In the rows, zero is written as 128.
Families of rows that turns and mirrors carry onto each other, the same ones carrying the whole set onto itself: the rest of each named row's family, in list order:
3 families of 6 rows:
j_459: [107 121 114 146 140  87 120 150 109 109 132]
j_793: [107 145 132 123 137 134 135 102 159 114 111]
j_189: [113 137 145 139 139 130  96 135 172 149  97]
j_104: [141 124 135 121 131 153  98 121 164 118 138]
j_390: [132 152 104 144 106 107 117 104 110 140 126]
j_691: [121 127 126 152 106 125 111 118 108 150 153]
j_743: [164 127 116 143 141  79 106 147 136 129 120]
j_669: [114 143 148 115 172 119  94 136 144 151 157]
j_221: [118 130 126  90 126 109 127 121 166 121 153]
j_377: [ 72 138 127 113 131 105 112 144 153 130 120]
j_532: [165 130 139 141 127 137 122 149 125 143 108]
j_302: [141 136 125 137 108  96 128 111 129 170 146]
j_937: [109 161 129 123 172 129  87 127 126 122 132]
j_200: [124 168 130 107 173  98 105 122 146 142 127]
j_902: [111 134 138 131 129 116 161 144 113 139 110]
j_404: [145 127 117 103 116 105 129 163 114 127 140]
j_268: [127 112 148 169 151 101 127 144 133 147 122]
j_447: [128 136 115 105 125 109  75 152 164 129 125]

Which other rows belong to the same family as j_937? j_390, j_691, j_669, j_302, j_200
Which other rows belong to the same family as j_221? j_459, j_793, j_104, j_743, j_268

Families of rows that turns and mirrors carry onto each other, the same ones carrying the whole set onto itself: the rest of each named row's family, in list order:
4 families of 4 rows:
j_270: [127  99 106 153 150 118 129 124 107 151 123 110 138 106 136 141 172 112
 124 112 166 103 120 132 151]
j_357: [121 139 150 134 126 117 121 126 131 110 131 124 163 138  92 109 151 120
 158 126 153 148 100 110 131]
j_755: [151 151 145 166 135 151 132 133 116 127 152 129 100 138 117 167 114 137
 129 125 127 144 165 141 109]
j_420: [121 145 144 124 126 104 116 124 129 101 138 136 168 143 100 113 140 132
 148 124 160 136 107 102 138]
j_154: [149 153 138 163 126 144 139 130 106 138 149 132 109 145 125 178 103 142
 118 132 130 130 162 141 121]
j_711: [145 152 148 164 136 149 137 133 105 132 138 124 102 149 116 160 105 143
 126 121 123 138 163 151 114]
j_109: [119  99 104 143 127 121 129 124 103 148 126 105 138 104 160 143 169 116
 112 119 160 110 108 139 151]
j_682: [126  83 112 154 139 114 128 118 116 141 126 109 132 101 140 133 183 114
 129 117 157 110 120 138 134]
j_48: [116 124 131 100  98 118 133 149 106 127 156 108 100 121 160  98 108 133
 132 121 109 108 141 137 122]
j_540: [104 127 143  96  94 113 131 140 107 126 143 115 103 125 154 102 106 141
 128 129 113 108 132 120 103]
j_528: [114 127 113 103  93 116 131 149 106 124 151 112 105 135 149 106  91 147
 123 123 112 105 142 132 126]
j_202: [140 144 133 167 133 159 144 131 117 136 137 119  99 140 120 177 121 134
 116 116 122 143 148 146 105]
j_280: [128  96  97 155 144 113 130 126 113 138 131 116 136 107 144 150 174 116
 118 108 157 107 118 144 152]
j_894: [114 144 136 140 124 119 112 120 133 101 131 133 164 145  97 118 133 136
 135 129 171 153 113 101 125]
j_234: [120 132 139 124 135 109 118 124 134 111 125 128 174 141  99 108 135 129
 152 120 162 143 112 102 138]
j_405: [110 124 130 106 104 111 131 143  99 132 144 106  97 131 156 101 103 137
 127 125 101 108 154 130 124]

Which other rows belong to the same family as j_202? j_109, j_540, j_894
Which other rows belong to the same family as j_270? j_711, j_234, j_405
Which other rows belong to the same family as j_357? j_154, j_682, j_528

Families of rows that turns and mirrors carry onto each other, the same ones carrying the whole set onto itself: the rest of each named row's family, in list order:
5 families of 6 rows:
j_757: [ 87 178  69 130 152 132 109 149]
j_825: [114 133  70 143 196 132 150 128]
j_575: [131 134 110 139 167 104 110 159]
j_283: [121 129  63 146 193 129 124 130]
j_964: [133 151  92 152 145  85 137 159]
j_618: [119 136  76 145 197 149 140 140]
j_431: [142 134  83 151 136  98 147 150]
j_694: [109 141  76 135 190 126 166 125]
j_560: [109 156  71 135 178 130 176 129]
j_19: [102 176  63 142 151 139 106 157]
j_332: [141 125 107 143 147 107 138 157]
j_728: [137 143 116 146 161 110 135 169]
j_677: [ 83 177  88 120 155 133 115 151]
j_182: [ 87 165 108 107 163 128 120 147]
j_323: [135 143 105 150 154  92 126 164]
j_846: [111 127  69 133 181 153 143 128]
j_517: [144 151  93 143 132  98 150 134]
j_650: [125 160  77 143 140  80 145 144]
j_623: [ 98 172  50 136 151 120 109 138]
j_329: [104 149  88 120 178 111 171 122]
j_279: [140 157  76 160 143  95 146 158]
j_734: [100 165  70 130 131 136 105 153]
j_667: [ 90 182  99 118 149 134 132 157]
j_348: [ 92 168  94 115 131 134 120 154]
j_561: [115 147  90 120 170 141 164 110]
j_610: [109 178  67 132 129 133 112 132]
j_608: [105 139  69 125 170 141 167 121]
j_36: [151 133 106 146 151 115 121 144]
j_426: [105 169 106 114 142 142 111 140]
j_364: [127 137  64 140 177 149 135 113]

Which other rows belong to the same family as j_182? j_575, j_283, j_650, j_623, j_329
Which other rows belong to the same family as j_728? j_618, j_560, j_19, j_279, j_667
Which other rows belong to the same family as j_694? j_757, j_825, j_964, j_677, j_323
Which other rows belong to the same family as j_364? j_517, j_561, j_610, j_36, j_426

Families of rows that turns and mirrors carry onto each other, the same ones carrying the whole set onto itself: the rest of each named row's family, in list order:
5 families of 8 rows:
j_949: [118 130 103 119 141 133 108  95 132 148  90 135 141 148 169 167 129 116
 121 117 139]
j_862: [111 153  91 125 121 133 119 105 117 137 112 126 147 149 133 164 140  92
 110  93 126]
j_299: [118 124 103 119 107 123 149 149 108 143 111 126 119 145 137 132 158 116
  91 106 112]
j_995: [129 138 135 141 134 128  95 126 133 118 143 143 161 145  97 125 112 104
 143 152 162]
j_131: [138 131  81 146 136 137 111 105 122 174  89 117 131 118 147 137 135 118
 108 127 137]
j_429: [131 110 135 128 133 135 117 149 120 101 146 134 133 125 127  98 155 146
 138 176 139]
j_192: [138 129  95 153 147 135 118 106 125 154  90 141 156 141 142 152 128  96
  95 113 139]
j_648: [125 114 127 125 113 141 139 172  93  82 127 129 133 124 139 113 138 129
 138 151 117]
j_257: [131 137 114 141 112 148 101 120 107  81 123 122 170 141 133 152 123 102
 152 144 153]
j_643: [120 114 146 124 119 128 120 169 130  86 153 131 117 118 141 135 137 115
 133 154 119]
j_516: [139 117 133 146 158 149 119 124 125  89 130 134 154 134 114 111 129 105
 158 152 166]
j_910: [137 109 142 143 146 157 133 146 129  88 126 136 130 128 123  95 135 130
 157 144 154]
j_718: [116 153 135 140 143 145  96 122 139 111 144 149 151 132 107 124 100 115
 160 134 144]
j_345: [137 129 144 141 112 134  90 124 126  89 144 116 147 132 125 164 121  99
 144 150 148]
j_579: [136 135 132 141 138 151  90 102 118 102 141 125 155 125 117 124 130 133
 161 159 151]
j_365: [119 120 134 126 141 146 119 147 129  97 148 139 126 115 137 100 147 152
 152 162 128]
j_823: [123 103 112 105 145 113 139 138 108 155  96 136 124 141 161 137 146 122
  98 139 119]
j_22: [132 112 155 127 118 129 122 165 111  90 149 123 116 116 128 130 130 119
 136 154 114]
j_205: [123 151  99 129 119 134 119 101  98 143 109 118 146 145 121 158 133  95
 112  94 122]
j_401: [126 126  81 135 151 133 127 128 115 171  97 125 116 105 152 119 137 122
 107 131 112]
j_779: [131 121 153 136 121 137 125 163 125 119 137 143 123 131 105  93 118 143
 140 145 134]
j_889: [136 139  99 154 153 149 118  99 121 153  90 142 148 127 143 149 118 105
 107  97 124]
j_680: [112 133 105 117 113 134 149 145 109 139 110 130 113 137 140 131 150 124
 101  93  99]
j_391: [115 115 116 105 154 129 140 131 105 152  94 139 112 126 166 133 133 134
 117 121  98]
j_576: [125 116 101 141 147 137 145 147 131 151  94 153 123 127 160 125 142 120
  88 110 112]
j_741: [116 115 121 122 114 139 139 176 107  77 132 136 133 126 150 118 143 125
 137 151 120]
j_681: [126 124 124 124 121 144 146 149 131 152 129 126 100 113 142 127 156 113
  93 111  98]
j_83: [125 136 122 138 140 145  89 109 139  96 146 135 160 133 131 131 140 126
 156 163 161]
j_56: [141 110 110 144 144 135 147 144 108 158  89 144 124 127 143 121 138 122
  86 114 110]
j_468: [129 150 108 135 129 148 108  96 138 151 128 120 140 127 131 165 139  80
 107 108 130]
j_845: [137 149 115 139 129 149 108  92 125 156 123 114 140 125 122 162 136  83
 108 108 127]
j_443: [131 119 122 125 118 137 145 152 129 155 128 125 106 120 137 128 162 107
  86 120 108]
j_317: [138 124 116 123 137 133 110  89 103 158  82 121 139 145 146 159 121 122
 122 120 134]
j_939: [134 106 136 143 145 151 132 150 139  87 129 141 135 134 130  98 143 124
 151 152 162]
j_925: [125 122  76 133 148 125 127 132 122 171  99 127 121 113 156 123 145 117
  99 137 122]
j_476: [130 138 146 140 117 144  90 121 129  85 144 119 139 122 130 162 114 107
 154 137 137]
j_799: [126 145 117 140 115 156 100 116 109  79 123 123 165 134 136 151 117 108
 161 136 144]
j_746: [114 124 141 131 123 131 122 172 153 110 144 157 127 138 126 101 128 134
 135 147 144]
j_975: [129 124 132 144 162 156 118 123 135  85 132 138 150 129 123 113 127 109
 165 144 160]
j_679: [127 135  76 145 140 141 109 106 134 168  93 123 128 116 157 139 135 119
 113 122 134]

Which other rows belong to the same family as j_939? j_131, j_516, j_910, j_401, j_925, j_975, j_679
Which other rows belong to the same family as j_257? j_648, j_741, j_681, j_468, j_845, j_443, j_799
Which other rows belong to the same family as j_429? j_192, j_579, j_365, j_889, j_576, j_83, j_56

